Here are some numbered points:
[-1.82 -2.83 -1.53 -2.14 -0.50 -0.12 -1.11 -1.45] 0
[-0.24 -0.54 -0.42 -0.25 1.00 0.71 -0.07 -0.91] 1
[-0.65 -1.00 0.42 0.37 2.68 -0.05 0.22 0.77] 2
[0.54 -0.03 -1.00 -1.11 -1.57 -0.99 -0.68 -0.58] 3
[0.74 -0.31 -0.37 -0.55 -1.29 -0.95 -1.83 -2.01] 4
[0.76 1.17 0.77 0.45 0.12 0.97 0.39 0.23] 5
[-0.37 0.21 -0.58 -0.39 -1.27 -0.32 0.68 0.47] 6
[0.94 1.28 0.61 0.30 1.13 0.88 2.38 1.89] 7
[0.14 -0.69 -0.54 -0.93 -1.17 0.88 0.36 -0.41] 8
[-0.72 -1.90 -2.53 -2.36 -0.42 0.71 0.73 0.79] 9
[-0.53 0.17 -0.34 0.94 2.45 -0.55 1.03 0.59] 10
[0.91 0.43 -0.16 0.09 -0.38 -1.13 0.26 0.14] 11
Which three points above are nearest to each new point by angle, seen from the average point of the numbered points? Their numbers follow each, nearest first.
[-1.50 -0.82 -1.49 -1.34 -1.21 0.44 0.47 0.31] 9 0 8
[0.88 0.22 -0.07 -0.54 -0.68 0.27 -0.14 -0.59] 4 3 5
[0.26 0.05 -0.26 -0.29 -0.30 1.13 0.60 0.25] 5 7 8
[0.78 1.46 0.64 0.03 -0.30 0.28 -0.17 -0.97] 5 11 4
[-1.71 -0.45 -0.96 -1.44 -0.54 1.44 1.11 0.70] 9 8 6
[-0.87 -2.25 -0.48 -0.22 0.14 -1.62 0.18 -0.38] 0 2 9
[0.39 1.36 0.66 0.74 0.57 0.83 0.07 -0.39] 5 7 10
[0.60 0.39 0.65 0.08 0.29 -0.26 0.97 0.53] 7 5 11
[-0.93 -1.00 -1.55 -1.14 -0.09 -0.29 -1.07 -1.02] 0 4 3
[-1.11 0.12 -0.41 -0.58 -0.98 1.68 0.59 -0.03] 8 6 9
[0.84 0.21 -0.29 -0.60 -0.64 -0.29 1.21 1.41] 7 6 11
[0.77 -0.41 -1.03 0.90 0.25 -1.75 -0.27 -0.09] 11 4 10
[1.03 0.81 -0.05 -0.05 -1.05 -0.26 -0.88 -1.46] 4 3 11
[0.76 1.13 0.69 1.10 0.33 -1.37 -0.58 0.35] 11 5 10
[-1.35 -0.91 1.69 0.64 1.20 -2.71 -1.49 -0.78] 2 4 10
[-1.06 -0.56 1.58 1.29 0.55 -0.49 -0.22 -0.97] 2 10 1
[-0.29 0.87 0.45 0.82 0.99 1.18 0.75 1.63] 7 5 10
